One turn moves every row onto another: examples first, then more rows asked
Q_529: [  5  -2  -5   0 -12  11  -2   7  14   3  10   1   6  11  -2   7  10   4
  -3]
Q_218: [  2  -1 -13 -10  -4  -3  -3   2   2   0  11   9  18   7 -18   0  -3  -3
  -3]
Q_227: [ -1 -10 -12   7 -18   3  -2   3 -13   0  10   6   7   5 -17  13   7   7
  -1]
Q_417: [  9  -2  13   0 -12  -1   8  -3  -5   2 -13  20  -2  -3  -3   3  -1   4
   0]
Q_54: [  0  -6  -7   6 -20   5  -3  -2  -8  -6  10   4  10   7 -21  16  11   7
  -2]
Q_159: [  1  -3  -3   6 -14   7   5  -9   3  15 -16   8   4   2  -1  -7  -4   1
   0]
Q_187: [ -7   5 -11   8 -10 -16  12  -8  -5   2   0   5   7   2   1  -6  -5   2
  -5]
Q_874: [ -4  11   6   1 -21  -1  14 -10  -1  -1  -3   0  19  -2  -5   6  14 -11
  -4]
Q_178: [ -3   6  -6   1  -4  -3  -5   4   6  -8  15   4  10  15 -11   7   4  12
  -2]
Q_175: [  8 -10  -3  -8  -7   2  -4  -4  10  -5  10   1   9   0 -12   0  13  -7
  -7]
Q_661: [  5  -4   6   5 -14  10   8  -9   0  16 -15  11   9   4  -3  -2  -2  -1
  -7]
Q_790: [ 0 -7 -6  8 -1  5 -2  6  3  4 11  5  2 12 -4  0  6 13 -1]
Q_176: [  2  -2   2   7 -15   8  10  -8   3  17 -14   9   6   2  -1  -5  -4   2
  -5]
Q_421: [ -1 -13 -10   2 -19   2  -4   1 -12  -1   5   2  11   8 -19  11   4  11
  -6]
Q_750: [  4 -11  -8   2 -24   9  -4   2  -6   1   6   6   3   3 -18  15   6   9
  -3]
Q_722: [ -5   8   5  -2 -24   7   4  -9   7  -2  -9  -1  16   3  -3   0  10 -12
  -1]
Q_605: [ -7   2  -9   5 -10 -14  10 -10 -11   5  -1   5  10   4   0  -6  -6   1
 -11]
Q_364: [ -7   3  -5  -7 -15   5  -4  11   3  -1  15  -1  12  14  -5   2   3   5
  -1]
Q_329: [ -1 -10   0  -6  -4   9  -5   0   0   4  10  11   1   1 -17 -10   2   3
   0]
Q_594: [  3   0   8   7 -15   9  12 -11  -1  15 -14   9   9  -3  -8  -2   3   3
  -4]
Q_2: [ -1 -11   3  -6  -7   5  -6  14  -1   0   6   2   8  13  -6  -1   4  13
  -1]
Q_301: [ -2  -7  -8  -1 -25   5  -5  -1  -6  -5   9   0   8   5 -19  14   7   8
  -6]
Q_52: [ -1  13   5   0 -19  -6   9 -16   5 -11   1   7   1  -3  -4   4   6  -3
  -9]
Q_315: [-10   4  -2  -4 -13 -11   4   4 -14  -4  -8   5  20   7  -1  -4   2  -8
   5]
Q_214: [  1   1 -15 -10  -5  -4  -3   5   1   0  15  13  12   4 -15   0  -2  -4
   1]
Q_454: [ 9 -3  4 -5 -8  3 -6  8 11 -7  5  3  9 11 -8 10  9 11 -3]
Q_725: [ -6   6  -1  -1 -13 -12  14   5 -19   5  -6  11  17  -1  -3  -1  -1  -1
   2]
Q_95: [ -1  14   6   3 -16  -7   9 -13   8 -13  -2   8   1  -4  -5   4   8   0
  -3]
Q_274: [ -5   5 -10   4 -11 -14  14  -7 -12   8  -5   6  13  -1  -5  -4  -5   6
  -6]
Q_167: [  5  -3  10   0 -10  -1   2   2  -5   0 -19  18   3  -1  -4  -2   1   4
   8]
Q_252: [  6  -1  13   1  -9  -2   7   2  -4   1 -16  19   2  -1  -5   2   0   7
   5]
Q_694: [ -9   3   2  -2 -12 -13  10   7 -15  -1  -6   7  19   7  -1  -2   0  -5
   1]
Q_719: [ -7   7 -14   6 -10 -16   6 -10  -5  -2  -1   5   6   2   1  -8  -3   1
  -2]
Q_525: [ -6  11  10  -2 -22   4   9  -9   0  -4  -2   4  18   4  -5   6  10 -14
  -6]
Q_464: [  4 -12  -5   3 -19   7  -4   0  -7  -1   2   6  10   7 -22  16   8  10
  -4]
Q_626: [ -1 -10   3  -4   1  11  -5  -1   0   4   7  11   8   4 -20  -7   3   1
   2]
Q_749: [  1  13   4   0 -20  -9  12 -14   1  -8  -2   2   7  -8  -6   4  11  -1
  -6]
Q_241: [  8  -8  -2  -6  -5   2  -2  -1   8  -6  12   6  10   1 -12   3  17 -10
  -1]
Q_966: [ -8   2   3  -1 -11 -14  10   4 -20  -1  -4  12  14   5   0  -1  -1  -5
   0]
Q_213: [  6   1  14   1 -16   2  10  -3  -6   6 -14  15   0  -9  -8   1   3   7
   1]
Q_638: [ -7   9  10  -1 -24   5   9  -8   5  -1  -5  -1  17   3  -3   2   9 -12
  -4]
Q_852: [  2  12   5   2 -16  -6   4 -13   8 -15  -6   9   1  -4  -5   3  10  -2
   1]

Q_176 goes to Q_187
Q_159 goes to Q_719
Now find these:
Q_661 goes to Q_605
Q_364 goes to Q_529
Q_214 goes to Q_241
Q_54 goes to Q_464
Q_749 goes to Q_213

One turn moves every row onto another: examples first, then more rows asked
Q_80: [ -5 -13  -5  -7   2   1  12  10  -1   3 -16  -5   6   5   4   3   2  -4
   5 -10  11  -4  -1   0   3  -1  -9  -9   5  -2]
Q_754: [  0   7   3   1  -2   1  -6   2  -9  -8  -9 -11  11  11   0 -13  -9  -1
  -3   4   7  -5   9  -7  -4 -15   0  -5 -11   6]
Q_125: [ -5   4  -4  -1  12  -2 -14  -5   0 -10   3   2   4   7   6 -10  -6  -4
   5  -7 -11   1   5   6 -10  -3 -12  -4   5  -6]
Q_366: [  0  -3  -4   3   8   4 -20  -8   5  -6   3  -1   2  -2   1 -15  -8  -2
  -3  -6  -6 -14   2  -3  -9  -7  -7  -2  11   0]
Q_339: [  1   0  12   2   2   4 -14   4  -6  -7  -6  -9  11  10   0 -11  -9 -10
  -4   1  -1  -7   4  -4  -4 -14  -2 -10   3   8]
Q_860: [ 8  4  2 -8 -3  3  0 -4  1 12 -1 13  8 -1  2  7 -7 -3 10 10  2  3 10  5
 -2 15  6  4 11 -2]
Q_705: [-11   4 -15   6  13  -7 -12 -10   1  -1   5  -8   6  -3   2 -11   2   2
   7  -6   1   4  -4  -8  -1   6  -4  -1   1  -2]
Q_853: [10  3  5 -9 -6  4  1 -4  1 13  0  9 11 -3  1  4 -5 -9  3 14  7  2  6  5
  2 11  8  9 12  2]
Q_691: [ -1 -10   1  -5  -1   1  10   5   0   5 -18  -5   2   1  -9  -8   1   2
   4  -6   5  -1 -18   9   0  -2  -6  -5  -6  -1]
Q_607: [  7  -1  -5  -4  -4   4  11  13   9  -4   3  -1 -11  -3   6   6   2   3
 -11   5  -7   3   1 -11  -3   8   4   9  -1   1]
Q_211: [ -7  16  -4   4   7 -10  -1  -1  -8  -1   0  -5  17  -1   2 -12   2  -8
   0  -1   3  12   2   1  -2  -6  -3   2 -14   2]
Q_771: [  0  -8  -5  -4   1   3   8   5  -4   9 -19  -4   4  -2  -6  -4   3   8
   5 -13   1  -3  -7   3  -5   4  -8 -11  -3  -4]
Q_411: [ 13   0   5 -10 -12  11  -2  -6  -1  11  -5   4   6  -1  -1   0 -10   0
   5  10   5   1   9   4   3  11   9   5  12  -2]
Q_871: [  8  -2   4  -6  -9   7  -2  -6   2  10  -2   6   4   0   0   3 -10  -2
  14  10   6   6   3   5   8  15   8   5  10  -4]
Q_324: [ -7   4  -4  10   7  -2 -15  -8   2  -1   5  -4   5  -6   2 -13  -4  -7
   9 -12  -8   9  -5   2   3   3  -7  -4   3  -6]
Q_958: [ -1  11   6   1   1  -1  -6   1  -8   0   0  -7  17  -3   5 -16  -1 -17
  -5  -7  -2  12   3   5   2  -9  -5   0  -2   2]
Q_904: [  9   2  -2   0  -6   4  11  16   6   0   1   0  -7  -6   3   6   2   2
 -12   4  -6   4   3 -12  -3   7   5   8  -5   2]
Q_246: [ -6   7  17  10  -4  -3   3  -4   0   5  -2  -3  15  -1   6  -5   8  -8
   1  -2  -1   8  11   0  14   4   0   6 -13   1]
Q_693: [  6  -1  -1   2  -2   2   9  15  10  -2   2   1 -11  -4   0   6   1   2
 -10   8  -5   1  -4 -12  -3   8   6   9  -4   4]
Q_182: [  7  -3   2   0  -6   5   8  15   7  -4  -1  -3 -11   0   1   6  -1   4
  -8   7  -6   5  -3 -12  -1   9   7   4  -6   3]
Q_418: [ -1  -7  -5   2   4  -2  11   7   6  11 -13   4   7 -10  -5  -5   3  -5
  -2  -6  12 -14  -9   2  -5  -6  -8  -1   1   2]
Q_395: [ -1   0  19   5  -9   5  -1  -5   2   4  -3 -10  12  -2   3 -11   6  -7
  -8   3   6  -2   8  -6  16  -2   3   8  -6   7]
Q_265: [ -1 -11  -9 -16   3   4  13   5  -1   2 -13  -4   5   2   5  -4   5  -3
  -4  -8  10  -5  -3   6  -4  -4 -11   0   6  -3]
Q_768: [  7   0  -3   0  -5   4  10  14   6  -2   0   0 -11  -3   4   7   1   7
  -7   2  -8   6   2 -12  -2  12   5   4  -4  -1]
Q_678: [  6  -2  -1  -2  -5   5  10  16   5  -2   0  -3  -8  -1   5   8   2   2
 -10   5  -5   5   3 -14   0  10   6   5  -2   3]
Q_518: [ -3  -9  11   0   4   4 -12 -14  10  -6  -2  -1  -4  10   0  -6   1  10
   1   5  -7 -18   5  -4  -1   5  -2   3   1   2]
Q_198: [ -6   0   6   1  11  -4  -6 -13  12  -4   4   9  -2   5   2  -5   5   6
   4   2 -12 -10   5   5  -6   7  -7   9  -5  -2]
Q_76: [  4  -1  -1   4  -4   2  10  17   9  -3   1  -1 -10  -2   4   9   0   1
  -5   5  -5   7  -2 -12   2  10   5   6  -5   1]
Q_432: [ 10   2   9  -6  -5   5  -2  -1   0  11  -5  11   7   3  -4   7 -10  -2
  11  14   3  -1   7   4  -2  12   9   1   8   1]
Q_124: [ -5   8 -10  -3  13  -6  -9  -5  -3 -11   0   1   4   9   2 -11  -4   5
   3   1  -5  -5   4   0 -17  -6  -8  -1  -7  -1]
Q_242: [  2   3   7   7  -3   7 -14   0  -7   3  -5 -15  16  -5   1 -16  -3 -10
  -7  -8   2   1   5  -8   5  -7  -1  -7   5   5]
Q_70: [ 8 -2  6 -8 -4  5 -3 -6  5 10 -1  8  4  0 -3  3 -8 -5  8 16  6  0 -2  5
  3 13  9  7 13  2]
Q_987: [ 13   3   3  -9  -9   7  -1  -7   4  10  -1  12   3  -4  -2   0 -11   0
   7  12   3  -3   6   8  -2   9   6   9   9  -3]
Q_461: [ -5   4   0   0  13  -4 -13  -3  -7   0  -2 -12  12   5  -7 -12   5  -2
  -6   8   2  -3  -6  -9  -9  -1   2  -5  -3  14]
Q_829: [ -9   1  -1   5   5  -3  -4 -16  12   1   7   4   2  -4  10  -7   7   1
   4  -6  -6   0   9   1   7  11  -7  12  -1  -7]
Q_998: [  4   2  21  -2  -4   6  -3  -5  -2   1  -8  -5  12   7   1  -9   6   0
 -13   7  -1 -12  14  -5   0  -4   2   4  -7  10]
Q_845: [ 11   5   8  -3 -10   4   1  -2   3  11  -3  13   6  -3  -4   3 -12  -5
  10  12   6   1   5   8   2   8   9   7   4  -2]
Q_489: [ -4   5  -6   6  -2   2  -8  -4  -5   3  -2 -18  14  -5   3 -16   0  -6
  -6  -3  13   3   3 -14   9  -5   3   0  -1   5]
Q_445: [ -1  -9  -5 -11   0  -1  14   3   3   3 -12  -2   2  -2  -2 -10   4  -4
  -3  -4   8  -2 -15  12  -1  -7  -9   5  -2  -2]
Q_409: [ -1  -5  14  -4   6   5 -10  -9   1   3  -3  -6   7   9  -1  -5  11   4
  -9   7  -5 -14   8  -9  -3   8   0  -1   3  11]
Q_977: [  3  -3  -9  -3   1   3  12   5  -1  13 -15   1   9 -11  -3  -5   6   2
  -3 -13   6  -7  -1   2  -7  -1 -10  -4   1  -4]
Q_839: [  1  -2   7  -1  11   1 -18  -5  -3  -2  -1  -8   7   4  -6 -16  -1  -7
  -7   3  -7  -5  -9  -1  -9  -4  -3  -5   7  10]
Q_746: [  7  -1   0   1  -6   2  12  15   9  -3   2  -1 -11  -4   3   4   0   0
  -9   7  -4   7  -4  -9   2   6   6  11  -6   2]
Q_660: [ -3  -3 -10   1   5   3 -15  -9   4  -7   0 -10   0   3  -1 -17  -7   5
  -3   2   7 -16   0 -11  -5  -8  -1   2   3   4]
Q_479: [ -6   6   7   7  -6   0   2  -9   6  -1   1   1   6  -1  11  -7   1   0
   6  -8  -3   5  16   3  13   3  -5   9 -11  -9]
Q_398: [ -7 -12  -3   4   5  -4  10  10   6   5 -14   1   5  -1  -3   2   0  -6
   8  -6  12 -10 -10   1   1  -2  -9  -5   1   1]
Q_818: [ -4   7   1  13  -1  -1  -8   0   4  -6   2  -1   9  -5   7 -14 -11 -15
   6 -10   2   5   4   4   7 -12  -7   2  -1  -6]
Q_302: [ -8   7 -10   9  -2  -4  -5  -5   3 -11   0  -5   3   0   6 -15 -12  -1
   9  -6   8   1   4  -2   4 -11  -4   4 -10  -8]

Q_958 goes to Q_839
Q_853 goes to Q_70
Now find these:
Q_518 goes to Q_479
Q_461 goes to Q_705
Q_768 goes to Q_904
Q_691 goes to Q_771

One turn moves every row onto another: examples first, then more rows asked
Q_117: [ 12   2   2   4  -3 -11  15  -2   7  -6 -25 -32   3 -10 -12  -2  -9  13
   6   0  -4   9  13   8   3   7   8  -3 -14  -5   2   3  10 -19   0   9
  -8 -10   6   9  -8]
Q_192: [ -2  -6   3  -1   3  -6  11  -9   0  -7  -2 -25   2 -24 -17   5  -2  19
   5  -9   3   8   4  14  -8  18  15   8 -24   7  -4   1  10 -15   4  -9
  18   3  13  11  12]
Q_136: [ 17   2  -1   2  -1 -10  11  -4   5  -5 -20 -27   0 -15 -12  -1  -5  11
   9  -1  -7   7  14   4   1   7   7  -3 -14  -8   7   2   6 -22   0   8
  -9  -9   3   6 -13]
Q_467: [  7   1  -3  14 -19   8  -7   4   7  -7  -4 -14   5  -9 -14   3 -13  18
   0  19   7   0  -9  17   3  -2  16  -6 -20  -7  12  -5   6 -17  -3   9
   6   1   5   5 -10]
Q_892: [  1   7   3   8 -15   6  -5   5   0  -5   1 -14   6  -7 -11   6 -15  23
  -2  18   5   3  -8  17   2  -3  14  -7 -12 -10   7  -2   6 -12  -5  10
   8   1   2   7  -4]
Q_363: [ -2  16   1  17  -2   7   9  11   7 -13   6 -13   0 -16   0  12  -7  13
  10  10   6  -4   4  14   7   7   1   0 -18   2  10   1  19 -11  -7  -6
  -5  14  15  12   5]
Q_741: [ -4  -3   0  -1   2  -2   9  -7   2  -9  -6 -24   1 -29 -21   5  -2  23
  11  -9   7   1   1  12  -9  19  15  11 -26   7   1  -1   9 -12   3  -9
  16   0  11  12   9]
Q_462: [ 13   3   3   4   1  -3   6 -11  -2  -8   2 -20   5 -19  -1  11  -2   8
  -6   0   9   7  14   2  11  13   2   6 -13   8  11  -4  -5 -22  -7 -12
  -4 -17  -3   8  -1]
Q_583: [ 10   7  -3  16  -5  -3  -6   9   5  -2  -2 -13  10  -9  -5   5  -9  27
  13  13   0  -1  -2  21  -6  -3   5   9  -6  11   0   2  13 -18  -2 -22
   3  -3   3  -5   8]
Q_50: [ -3  -9   2   0   4  -3  13  -3   0  -5  -2 -27  -2 -22 -20   5   2  20
  12  -6   5   2   3  18  -4  21  15  12 -19   6   3   1   5 -16   4  -9
  19   4  11  11  12]
Q_439: [ 12   1  -7  20  -9  -2 -11   2   7  -6  -2 -11   8  -9  -2  11  -6  24
  15  13   7   2  -3  22  -6  -3   4  12 -14   9   3  -1   8 -22   1 -20
  -3   0   5  -4   4]
Q_548: [ 12   2  -1  -1  -1 -10  17  -4  10   0 -22 -31   4 -12 -15  -1  -5   9
   4   0  -4   7  14   8   3   8   9  -4 -14  -7   8   4   5 -22   0   6
  -3 -14   0   7  -9]
Q_383: [ 11   6  -7  20  -3   0  -6   5   3  -6  -2 -12   3  -8  -1   6 -13  23
  15  14   3  -2   1  24  -4  -6   1  10  -8   7   0   2  10 -24   3 -16
   1   0   6  -5   5]
Q_429: [ -2  12   0  23  -3   2   5   8   5 -11   4 -15  -1 -20  -3  11   4  13
   5  10   9  -2   4  12   4   9   0  -5 -18   2  10  -4  14 -14  -3  -6
  -6  14  21  13   3]
Q_447: [  0  -5  -8  11  -3   7   6  14  10  -1  -9  -8   6  -2 -13   0  -7  15
  12   1   4   7   1  16  -5  17  13  10 -10 -11  10  -2  16 -15  -8 -13
   4   8  21   5 -13]
Q_326: [  8  -6  -2   7  -9  -1  10  -9  10 -15  -9 -21   5 -12 -24   1 -17  10
  13   3  11 -13 -10  29   4  17   9  13 -15  12   1  -1   4 -22 -11  -7
   2  -5 -10   7   6]
Q_290: [ 14   1   5   5   0   1   0  -8  -6  -9   3 -17   6 -17   2  14  -8   9
  -6   1   5   7  11  -3   9  15   6   7 -17  12   6  -6  -5 -18  -8 -10
  -4 -15   0   8  -2]
Q_532: [ 15   1   3   5   2  -2   1  -7  -8 -11  -4 -17   7 -20   0   8  -2  11
  -7   1  10   7   9  -6   8  12   4   8 -12   8  10  -4   0 -21  -9 -10
  -8 -15  -2   6  -5]
Q_714: [  2   4  -2   9 -11   9  -4   4   7  -5  -4 -12   3 -10 -12   5 -19  21
   2  19   6   5  -7  18   5  -9  16  -2 -18  -6   7  -2   6 -11  -1   8
  11   6   5   5  -5]
Q_144: [  8   0   4   3   5   1   2  -5  -2 -10   2 -17   6 -18   4  11  -2   6
  -7   7   6   7  10  -2   4   9   2   9 -15   7  13  -6  -6 -19  -8  -6
 -11 -15  -1   8   2]
Q_191: [  9   1  -3   9 -11   1   9 -13  11 -17  -8 -23   7 -12 -23   1 -24  10
   9  -3  10  -9  -8  23   0  18   7  12 -16  11  -1  -4   7 -20 -15  -4
  -1 -10  -6   8   4]
Q_901: [  2  -1  -8  11   4  12   8  16   4   1  -4  -2   3  -1  -8   0 -11  12
   6   3   1   5  -2  15   0  12  16   8  -9  -6   7   1  16 -18 -10 -12
   9   5  18   5 -10]
Q_104: [ -1  19   3  18  -4   1   8  12   6  -8   2  -9  -2 -23  -1   7  -6  10
   6  13   2  -4   5  15   2   7   3  -6 -15   2   8  -4  14  -8  -5  -5
  -6  10  15  17   7]
Q_380: [ -6  -3   2  -2   3  -3  15 -10   1  -6  -3 -26   4 -23 -18   6   0  18
   5 -12   8   4   5  17  -7  20  14   8 -25   3   3   3   7 -14   3 -12
  16  -3   8  13  11]
Q_285: [  0   0  -3   9   1   1   7  13  10   1  -2  -2   4  -3  -9   1 -14  15
  13   3   1   6  -1  20  -1  17  16  11  -2 -11   3  -2  12 -19 -11 -14
   7   3  19   8  -9]
Q_101: [  9   0   1   1  -1  -7  13   1   7  -7 -17 -30   4 -10 -13  -3  -4   7
   4   3  -8   9  14  10  -1   3   8  -1 -15 -11   9   2   6 -18  -1  12
 -12  -9   1   5  -8]
Q_426: [  8  -1  -1   7 -10  -1  10 -16   8 -20  -8 -17   6 -16 -27   3 -17  15
  12  -5  10  -7 -10  26   0  17   7  11 -20   7  -1   0   8 -21 -14  -5
   0  -4  -8   8   3]
Q_509: [  7   0  -2   6  -9   0  13 -18  11 -13 -10 -22   6 -14 -25   4 -20  11
  10  -4  10  -7  -5  28  -2  14   6   9 -20   8   3  -1   0 -20 -11  -6
   0 -11 -10   9   7]

Q_290 goes to Q_192
Q_532 goes to Q_741
Q_383 goes to Q_363
Now find these:
Q_326 goes to Q_144
Q_447 goes to Q_467
Q_548 goes to Q_509
Q_285 goes to Q_892

